In the rows, 128 means zero.
Named turns come first, each shown by rows before and after it. Which turns, in which order, take the first row of each pair that follows to the second? Write the first one first, as in the answered first pair.
A:
[ 89 165 155 120 125 118 129 139]  ->  [ 82 166 136 116 139 117 127 129]
[111 128 107 135 110 119 140 133]  ->  [117 125 127 136 102 120 134 145]
[ 95  78 147 161 115 148  93 174]  ->  [ 82  79 102 147 149 141  88 157]
[116 129 120  99 144 123 119 132]  ->  [122 140 103 128 131 129 142 110]
Z:
[ 97 117 101 132 158 132 124 119]  ->  [110 119  98 131 161 130 121 111]
[130 111 129 140 106 115 122 150]  ->  [115 123 122 135 103 114 133 151]
[137 176  77 109 131 105 170  85]  ->  [201 138  97 122 147 102 139  80]
J:
[ 83 122 137 115 136 156 101 157]  ->  [116 144 164  91 115 142 112 161]
[166 102 167 152 130 139 122 145]  ->  [158  96 157 163 133 142 121 142]
[108 157 148 108  53 119 168 133]  ->  [106 142 121 147  51 124 176 118]
H:
[ 56 123 109 111 108 117 143 164]  ->  [109 182 105 120 120 128 180  95]
[108 127 131 154 149 159 122 111]  ->  [ 97 137 161 122 125 148 121 144]
[141 126 122 125 107 124 143 124]  ->  [135 109 114 137 117 124 137 126]
[156 129 128 139 113 110 124 121]  ->  [145 112 122 142 115 111 114 133]
Then:
Each pair is two turns apart.
[141 107 122 149 125 124 117 135]  ->  [149 120 129 148 107 120 131 134]
H then J
[131 178 116 133 185 154 142  53]  ->  [149 161 221 104 152 158 108 115]
A then A
[147 107 133 131 133 132 135 112]  ->  [131  95 136 124 139 132 124 124]
Z then A
[128 143 149 138  73 146 162 146]  ->  [118 125 122 172  84 157 160 130]
J then H
[131 112 121  97  95  86 150 152]  ->  [134 117 104  92 106  82 152 143]
Z then A
[112 139 154 121 118 126 126 145]  ->  [117 135 140 102 132 116 116 143]
J then A
[109 129 147 127 113 143 110 146]  ->  [ 95 150 120 117 121 136 123 131]
Z then A
[132 114 155 153 126 151 147 129]  ->  [144 134 161 123 149 148 137 120]
A then H
[126 159 142  92 194 127 122 126]  ->  [177 154 160 102 173 120 129 123]
Z then J
[121 152  97 108 141 121 131 135]  ->  [140 163 111 129 116 125 153 132]
J then A
[ 82 130 112 100 126 103 150 137]  ->  [152 137 104 116 154 104 149  88]
H then Z
[133 135 107 132 135 130 141 106]  ->  [155 121 137 141 125 136 131 115]
Z then A
[110 122 122 132 166 124 110 119]  ->  [110 150 115 116 155 111 133 114]
H then A
[157 157 125 137 125 147 141 104]  ->  [137  97 133 146 124 148 103 152]
Z then H
[178 100 107 152 106 120 135 124]  ->  [133 101 127 135  80 115 137 165]
H then Z
[144 149 135 110 113 128 142 113]  ->  [109 106 118 115 144 135 109 130]
H then J
[ 92 145 109 129 178 167 121  86]  ->  [113 164 172  68 107 131 131 145]
H then J
[ 95 120 112 151 111 136 143 136]  ->  [115 134 141 143  94 134 149 139]
Z then A
[172  93 147 147 141 131 106 119]  ->  [155  88 125 148 157 132 103 114]
J then A
[104  79 118 192 109 163 133 140]  ->  [158 164 191 128  94 156 158 124]
A then H
[137 115 132 114 119 118 114 145]  ->  [115 123 102 115 132 116 123 132]
Z then A
[ 95 161 176 101 130 149 116 151]  ->  [100 145 106 141 178 160 115  97]
Z then H
[ 75 151 129 136 126 148 149 114]  ->  [ 68 116 108 125 137 134 122 136]
Z then H
[134 101 150 138 122 136 112 146]  ->  [151 120 140 154 123 142 133 114]
H then J
[149 142 185  85 143 127 107 153]  ->  [103 150  99  83 183 121 115 120]
Z then A
[149 120 123 147 138 130 139 117]  ->  [111 118 133 125 116 123 139 154]
H then Z
[100 159 140  96 166 141 118 117]  ->  [152 166 149  98 152 130 129 101]
Z then J
[111 138  66 120 138  92 156 125]  ->  [117 155  77 110 132  91 164 121]
H then H
[170 108 142 147  97 122 143 145]  ->  [118  97 117 170 101 134 145 148]
J then Z
[147 112  86 165 106 111 135 127]  ->  [144 127 123 135  77 104 138 160]
Z then H
[112  86 132 135 128 143  99 156]  ->  [169 157 150 122 134 146 133 102]
J then H
[117  95 179 131 151 150  79 139]  ->  [106 141 198 100 112 136 113 151]
Z then J
[150 142 133 129  97 124 142 104]  ->  [138 115 160 138  92 138 120 129]
J then A
[103 130 111 123 136 128 127 137]  ->  [126 141 104 138 126 129 144 118]
A then Z
[116 130 129 149 124 140 161 125]  ->  [109 138 117 138 141 137 158 119]
J then Z
[117  87 150  98 122  94  84 192]  ->  [214 137 119 145 137 103 131  85]
J then H
[113 145 133  82 157 111 116 153]  ->  [147 160 112  87 141  96 142 131]
J then A
[150 121 169 134 123 112 115 130]  ->  [145 134 150 160 133 127 130  97]
Z then H
[129 141 186 124 112 138 105 149]  ->  [ 88 156 135  93 148 125 104 137]
Z then A
[155 156 139 116 128 121 141 116]  ->  [118 107 125 115 156 126 105 141]
H then J
[117 105  83 144 141 126 128 112]  ->  [101  99 117 162 123 148 128 129]
A then J
[108 113 113 166  88 129 150 126]  ->  [135 130  93 157 101 116 156  98]
Z then Z
[ 75 131 102 117 129 124 141 146]  ->  [108 153  95  94 143 113 148 123]
Z then J
[121 125 152 124 126 146  99 134]  ->  [119 136 111 149 128 146 121 103]
A then A
[134 119 116 146 147 141 117 102]  ->  [126 110 154 139 111 137 115 144]
A then H
[116  95 143 172  81 119 170 128]  ->  [ 70 101 116 167 106 125 167 125]
Z then J
[132 165 125 125 123 131 164 106]  ->  [145 147 141 145 105 136 161 116]
A then J
[114 171 115 139 124 140 154 100]  ->  [111 152 163  91 137 137 111 142]
A then A
[183 153 159 154 110 128 154 124]  ->  [108 110 112 190 156 158 128 124]
J then J
[132  93 163 113 128 115 102 157]  ->  [124 121 164 104  94 106 130 158]
Z then J
[136  82 137 158 110 139 129 159]  ->  [153 133 163 144  95 139 159 143]
H then Z
[155 131 146 153 102 139 147 117]  ->  [118 124 164 108 115 132 118 156]
A then Z
[ 76 109 110 130 132 129 119 151]  ->  [124 145 151  92 101 109 134 159]
J then J
[130 129 124  93 171 123 114 122]  ->  [169 140 123 109 142 113 138 110]
J then J
[ 91 142 113 109 116 117 143 151]  ->  [117 148 114 118  98 111 158 141]
J then J
[131 131 113  96 145  91 134 149]  ->  [147 142 128 137 106 100 165 140]
A then A
[ 63 116 127 116 117 166 113 140]  ->  [ 85 169 133 105  98 161 147 113]
A then H
[122 102 197 138 100 153 108 171]  ->  [ 74 110 114  87 170 132  90 149]
A then Z
[110 124 131 116 125 104 121 162]  ->  [138 151 109 145 147 120 140 107]
H then J
[118 156  94  73 155 107 129 121]  ->  [117 111  68 103 159 107 113 127]
J then H
[ 77 151  85 123 162 144 137 108]  ->  [103 144 189 130 101 156 133 159]
A then A
[155  99 105 172 123 127 101 118]  ->  [131 102 103 178 128 138 102 115]
J then A
[137  89 161 135  66 119 142 208]  ->  [103 100  27 131 144 102 150 140]
A then A
[124 143 100 170 149 148 150  89]  ->  [124 123 160 185 120 162 138 125]
A then J
[130 127 168 140 113 140 124 142]  ->  [122 112 156 151 120 142 117 145]
H then H
[124 120 117 104 148 103 109 133]  ->  [150 126 112 113 148 105 118 118]
J then H
[ 94 115 141  93 125  94 103 161]  ->  [162 133 102 143 144 105 131  82]
J then H
[119 136 123 134 123 142 146 113]  ->  [103 128 126 125 125 144 137 129]
J then H
[104 155 134 110 119 132 147 122]  ->  [158 146 136 110 139 128 135 104]
Z then Z
[135 130 145 116 119 136 146 125]  ->  [127 117 126 140 124 142 148 118]
J then J
[138 145 111 137 129 126 131 108]  ->  [135 155 129 117 113 123 135 122]
H then H
[133 133 100 112 147 121 126  96]  ->  [109 121  89 127 119 118 140 108]
H then A
[163  82 127 125 136 116  80 142]  ->  [138  91  95 116 160 119  80 126]
A then J
[ 84 149 112 124 144 139 131 116]  ->  [120 162 122 143 128 140 152  96]
A then Z
[155 141 137 138 112 138 130 121]  ->  [139 115 132 152 116 145 117 132]
Z then H
[134 110 135 168  97 136 134 132]  ->  [119 109 132 169 102 141 135 134]
H then J
[118 121 150 160 107 149 146 148]  ->  [118 159 117 141 114 136 169 120]
Z then Z
[193 150 138 144  97 122 160 107]  ->  [156 123 184 101 105 122 116 167]
A then Z
[ 84 142 129 138 150 159 104 104]  ->  [ 75 144 145 110 136 146 101 132]
Z then H
[152 118 175  89 151 127 103 157]  ->  [180 134 134 134 175 142 124  91]
H then A
[153 112 121 152 135 124 124 112]  ->  [163 137 138 139 126 122 134 109]
H then H
[113  95  81 125 100  88 129 147]  ->  [108 107  78 141  90  94 142 138]
J then A
[141 123 156 129 121 112 121 150]  ->  [149 117 150 158 132 128 119 133]
H then Z
[127 124  62 157 131 128 134  84]  ->  [138  99 137 182  76 140 126 135]
A then H
[176 129 114 139 126 119 141  97]  ->  [115 105  96 134 169 136 108 112]
J then J
[ 95 124 108 129 149 137 127 108]  ->  [126 116 111 132 159 133 114  99]
Z then Z
[126 117 119  87 139 112 124 135]  ->  [158 112 128 104 149 118 119 119]
H then Z
[136 139 102 162  99 128 149 122]  ->  [120 143 145 132  86 126 138 159]
A then Z
[139  80 131 160 131 115 102 125]  ->  [157 145 176 105 120 110 122 121]
J then H
[149 106 108 136 115 111 131 128]  ->  [123  95 105 138 126 117 124 136]
J then Z
[ 98 161  91 156 112 137 174 104]  ->  [ 71 120 126 144  85 130 149 167]
H then A
[144 110 104 154 118 116 150 136]  ->  [135  98 121 119 137 108 121 162]
A then A
[ 88 139 101 153 143 143 153  91]  ->  [147 117 112 161 162 136 130  79]
Z then Z
[ 97  83 114 187 142 160  99 129]  ->  [ 67 133  78 163 143 150 132 108]
Z then Z
[155 144 141 135 127 134 133 116]  ->  [140 133 159 123 130 135 113 140]
A then Z
[110 143  98  98 122 105 144 155]  ->  [146 153 123 142  98 124 165 131]
H then A
[ 86 139 155 165  89 157 146 145]  ->  [ 66 126 156 114 128 150 108 165]
J then A
[116 197 148  84 114 124 158 128]  ->  [124 168  94 167 103 134 181  96]
J then J
[173 171 161 107 137 112 134 109]  ->  [165 174 133 105 155 111 134  97]
A then A
[162 119 115 156 114 125 119 130]  ->  [125 107 121 158 120 137 107 149]
Z then J
[126 108 113 169 123 145 135 140]  ->  [ 89 126 106 142 138 147 133 145]
J then Z
[162 136 162 163 134 164 135  97]  ->  [148 108 173 134 160 161  98 123]
A then H
[162  89 128  96 151 116 131 132]  ->  [142  91  95 115 161 123 139 114]
A then J
[106 161 135 138 162 159 118 111]  ->  [ 86 160 130 118 157 147 114 130]
H then Z
[121 125 100 153 153 141 128 104]  ->  [114 142 117 159 136 149 141 101]
J then A
[127  84 119 147 120 115 123 131]  ->  [ 98 108 102 140 114 115 139 128]
Z then Z
[143 169 185 150  94 154 140 125]  ->  [106 162  99  96 183 132 107 104]
A then A
[150 101 137  93 159 115  96 135]  ->  [157 106 159  92 124 109 112 151]
Z then J
[167 138  95 141 119 134 139  78]  ->  [114  86 122 104  94 119 102 166]
H then J
[153 112  81 149 128 111 136  99]  ->  [160  94 158 111 120 112 102 153]
A then A
[101  94 193 122 148 153  78 159]  ->  [ 94 137 207 102 105 138 115 166]
J then Z
[112 138 120 136 126 138 142 127]  ->  [109 131 137 117 131 134 125 142]
A then A
[180 145 138 130 128 122 130 109]  ->  [141 115 168 146 104 139 115 149]
Z then Z
[126 144 166 125 119 137 138 128]  ->  [126 132 163 109 135 132 117 138]
J then A
[ 82 126 157 122 120 142 123 156]  ->  [ 88 145 100 107 156 128 131 115]
A then Z
[150 143 161 110 155 135 115 122]  ->  [111 111 129 111 166 128 102 144]
A then H
[ 72 131 103 133 154 137 129 123]  ->  [ 87 164 107 126 139 131 150 107]
J then A
[134 101 140 114 131 107 104 147]  ->  [139  95 121 134 148 112 103 129]
H then H
[110 133 156  91 152 138 110 144]  ->  [137 147 125  77 156 118 124 120]
J then A
[169 149 162 172 107 153 154 101]  ->  [124 125 135 198 125 170 144 104]
J then Z
[164 164 154 165 121 154 158  82]  ->  [ 55 108 112 162 115 147 133 151]
H then Z
[110 158 135 139 149 152 130 112]  ->  [122 164 146 138 141 152 134 114]
A then Z
[ 63 157 121 121 111 129 145 143]  ->  [ 73 132  75 124 142 118 128 128]
Z then H
[114 108 123 134 146 145 116 134]  ->  [131 123 118 136 152 147 125 111]
H then H
[105 121 100 136  96 101 121 154]  ->  [ 97 127  96 135  99 102 123 151]
J then A
[156  92 112 148 121 107  99 140]  ->  [166 148 151 107 105 103 120 136]
J then H
[108 137 140 116 173 150  96  84]  ->  [100 127 170  96 151 146  87 122]
Z then H
[132 131  90 141 147 121 139  89]  ->  [124 114 125 179 120 143 137 108]
A then J
[106  78 111 189  73 117 123 167]  ->  [ 80 106 133 150  63 111 128 186]
Z then A
[138 116 144 146 168 156  99 119]  ->  [114 124 171 115 130 138 104 163]
A then H
[128 144 148 118 110 122 129 126]  ->  [114 125 125 133 145 134 111 112]
H then J
[136 131 154  94 131 140 110 135]  ->  [152 139 152 107 106 134 127 129]
Z then J
[ 85 123 130 146 113 153 138 137]  ->  [ 90 159 125 111 123 140 148 123]
J then Z
[155  87 100 135 189 128  72 123]  ->  [151  81 105 203 141 149 105 116]
A then Z
[146 108 118  99 120 101 114 152]  ->  [174 120 107 118 120 105 129 125]
J then H
[104 108 114 138 106 111 140 153]  ->  [128 131  90 123 122  98 151 123]
Z then Z
[114 135  97 107 125 104 139 121]  ->  [130 132 149 113  91 107 138 145]
A then A
[115 107  97 162 106 128 139 137]  ->  [109  94 121 125 122 121 105 168]
A then A
[ 69 134 135 100 154 133 121 139]  ->  [114 152  93 127 158 130 148  85]
A then Z
[147  76 145 133  94 109 113 173]  ->  [163 166 124 148 102 122 174  91]
Z then H
[146 160 129 102 135 123 137 100]  ->  [160 147 153 124 110 129 143 112]
J then A
[105 153 116 130 172 163 130  89]  ->  [136 155 151 157 136 172 146  89]
A then Z
[118 130  71 135 155 123 142  92]  ->  [103 138  96  77 125  97 140 140]
H then Z
[ 99 143 153 116 125 122 154 175]  ->  [138 135 107 174 147 133 165 114]
J then H
[136 116 167 139 101 139 121 145]  ->  [103 156 139 120  97 129 149 130]
Z then Z
[113 158 131 142 168 159 137 140]  ->  [118 156 150 144 157 160 138 149]
A then A
[131 145 132 135 182 165 119  96]  ->  [121 123 155 148 171 174 108 122]
Z then Z
[147  91 114 177 101 132 116 122]  ->  [ 98  97 141 123 139 139  80 156]
J then J
[123 135 128 157  70 126 163 153]  ->  [156 156 107 143  87 115 174 122]
Z then Z
[148 180 145 142 148 176 146  79]  ->  [167 167 171 151 127 177 140  95]
A then J
[140 164 152 123 161 134 110 122]  ->  [159 159 134 153 145 132 129 103]
J then J
[ 59 106  76 151 135 134 125 132]  ->  [110 136 123 187  75 139 166 117]
Z then A
[109 136  97 100  89  92 171 126]  ->  [116 127 130 117  66 102 172 141]
J then A
[158 116 167  82 154 114  86 138]  ->  [182  81 127 136 151 116  91 116]
J then H
[162 152 145 118 129 132 138  97]  ->  [127 126 113 156 149 147 131  91]
J then J
[ 89 181 112 122 168 136 140  67]  ->  [ 59  94 126 188 133 153 115 123]
A then H
[ 97 129 134 129 132 125 119 128]  ->  [124 143 149 123 112 115 134 126]
J then J
[ 95 144  86 129 106 107 153 133]  ->  [123 141  97 167 106 124 160 109]
A then H
[149  99 167 146 159 155  83 126]  ->  [134 126 129  99 190 137  83 110]
H then A
[ 94  59 147 163 120 127 100 169]  ->  [132  94 192 114  95 108 107 181]
J then J
[148 127 123 112 113 101 123 133]  ->  [141 114  99 135 136 110 115 117]
H then J
[113 174 112 150 112 110 157  94]  ->  [107 157 169 163  90 127 146 128]
J then A
[ 97 114 101 145 129 159 108 118]  ->  [ 91 138 102 133 127 156 120 111]
J then A
[124 109 135 105 181 129  83 132]  ->  [ 86 120 140  97 116 109 111 172]
A then H
[111 120 168 145 127 148 115 145]  ->  [ 91 164 133 126 130 138 146 121]
Z then Z
[ 37 128  79 155 138 145 126 119]  ->  [132 137  59 141 176 126 120  63]
Z then Z
[157 149 120 144 150 132 138  83]  ->  [117 106 149 104 123 111 103 166]
H then J
[ 98 116 145 104 130 120 105 161]  ->  [ 99 160 118  96 127 110 137 134]
A then H
[128 142 117 142  96 118 157 128]  ->  [162 133 120 140 107 114 148 119]
Z then Z
[146 111 126 121 164 131  91 124]  ->  [122 114  98 148 156 137 109 116]
Z then A
[ 90 135 144 122 111 135 130 141]  ->  [121 146 163 131 115 146 132 122]
H then A
[181 163 150 119 138 129 132  89]  ->  [176 129 187 117 133 138 105 125]
A then Z
[ 36 127  93 122 185 133 124 128]  ->  [ 77 135 194 174  91 159 155 158]
A then A
[140 147 138 113 102 125 143 123]  ->  [121 104 110 144 101 130 133 133]
J then H
[146 126 149  78 147 109 100 155]  ->  [169 152 126 114 172 126 121  95]
Z then H
[126 152 143 136 103 129 155 135]  ->  [141 145 119 143 156 140 134 104]
A then H
[183 119 150 158 121 143 130 110]  ->  [159  93 155 157 137 153 103 130]
J then A
[158 138 162 123 141 120 122 106]  ->  [155 122 167 146 127 127 124 115]
Z then J
[166 117  85 124 113 111 138 123]  ->  [167 101 105 137 102 118 130 137]
A then H
[103 113 134  95 111 117 143 141]  ->  [108 122 114 118 104 119 159 121]
A then A
